Some points, one per row:
tensor([-19., 16., 51., 13., 35., 22., -29., 13., -19., 25., -13., 41.])
tensor([42., -6., -29., 13., 0., -7., 16., 45., -9., -16., 0., -39.])
tensor([-57., -19., 0., -19., 19., 77., -19., -38., 19., 57., 77., 38.])
tensor([0., 19., 38., 19., 0., -19., -19., 38., -19., 38., 19., -19.])
tensor([-38., -19., -19., 19., 19., 19., 0., -57., 57., 0., 38., 19.])
tensor([-57., 0., -38., -96., 0., 0., 57., 19., 77., -38., 19., 38.])
tensor([19., -19., 19., 0., 38., -57., -38., 19., 0., -19., -38., -19.])
tensor([0., 0., 0., 0., 38., 0., -19., -38., 19., -38., 0., 0.])
tensor([-3., 13., -6., 29., -19., -32., 45., -13., -39., -67., 32., 16.])
tensor([-3., 16., 10., 0., -35., 26., 35., 0., -32., 0., 13., 7.])
tensor([-19., -19., -19., 0., 38., -19., 0., 0., 38., 38., 19., -38.])
tensor([25., -16., 10., 3., 32., -51., -29., 25., 0., -19., -32., -25.])
tensor([-57., -127., -77., -96., -19., -77., 19., -77., -19., 38., -57., 96.])
tensor([48., 22., -23., 38., 42., 3., 19., 0., 19., -35., -32., -22.])
tensor([-16., 6., -3., -16., -13., -26., 32., -16., -16., -6., -16., -38.])
tensor([-35., -6., 13., 0., 19., -13., -13., -22., 13., -6., 3., -3.])
tensor([57., 0., 19., 38., 38., -57., 57., 19., -19., -19., -19., -19.])
tensor([-57., -77., -19., -57., -19., 19., -19., -19., 38., 38., 0., 19.])
Here are 10 more points, each followed by its number:
tensor([38., 19., 0., 77., -19., 57., 0., 38., -57., -38., 38., -19.]) 0
tensor([6., 54., 0., -3., 45., -26., -16., 25., -22., 4., -32., -38.]) 1
tensor([-57., -57., 19., 0., 0., 19., 0., -77., -38., 19., 57., 77.]) 2
tensor([-3., 22., -9., 26., -22., -41., 45., -19., -54., -64., 38., 25.]) 3
tensor([32., -16., -25., 13., -13., -42., 32., 16., 4., -29., -81., -32.]) 4
tensor([0., 3., 3., 0., 26., 22., 22., -32., 10., 0., 35., 3.]) 5
tensor([-19., 0., 38., 0., 19., -38., -19., 38., 0., 0., 0., 19.]) 6
tensor([19., 0., 38., 0., -38., -19., 38., 0., -19., -19., -19., -38.]) 7
tensor([0., 16., 0., 32., -16., -35., 45., -19., -54., -61., 35., 16.]) 8
tensor([19., 0., -19., 19., -19., 0., 19., 57., -19., 19., 19., 0.]) 9
Which of these numbered points is nearest to each point below, looking only along the 4 directions in which the first points spread most? Its number follows each.
tensor([0., 57., 0., 0., 57., -38., -19., 19., -19., 19., -38., -38.]) > 1
tensor([-57., -57., -77., -38., 0., 38., -57., -96., -19., 38., 57., 38.]) > 2
tensor([44., 4., 3., 74., -3., -18., 15., -10., -19., 6., -31., -9.]) > 7
tensor([38., -19., -19., 19., -19., -57., 38., 19., 19., -38., -96., -38.]) > 4
tensor([3., 6., -3., 3., 38., 19., 25., -26., 16., -3., 29., 3.]) > 5
tensor([-45., -45., 16., -9., 9., 13., 3., -58., -29., 16., 51., 64.]) > 2
tensor([-38., -38., -57., -77., 0., 38., 0., -19., -38., 38., 19., 57.]) > 2
tensor([77., -19., 38., 19., -38., -19., 38., 57., 19., -38., -96., -38.]) > 4
tensor([-38., 38., 0., 0., 19., 0., 77., 38., -38., -38., -19., 0.]) > 8
tensor([77., 19., 77., 57., -19., 0., 38., 19., 0., 0., 57., -19.]) > 0
tensor([61., -13., 23., 7., -20., -10., 32., 42., 13., -20., -81., -32.]) > 4
tensor([16., -3., 32., 0., -41., -4., 29., 0., -19., -19., -19., -26.]) > 7
tensor([-48., -45., -58., -35., -6., 32., -45., -81., -19., 38., 45., 32.]) > 2
tensor([-38., 57., 19., -19., -19., 0., 38., -38., 19., 19., 38., 0.]) > 5
tensor([0., 19., -19., 19., 57., 0., 0., 0., 77., 0., 38., 19.]) > 5
tensor([-38., 19., 57., -77., 57., 19., 0., 0., -19., 19., 57., 38.]) > 5
tensor([22., 48., 3., 0., -67., 13., -29., 22., -3., 6., -9., 13.]) > 9
tensor([-32., 25., 44., -23., -64., -38., 0., 19., 3., 7., 0., -19.]) > 9
tensor([-57., -19., 0., -19., 19., 0., -77., -38., 0., 19., 19., 96.]) > 2
tensor([19., 0., -38., 19., -19., 38., 0., 19., -38., -38., -38., -38.]) > 7
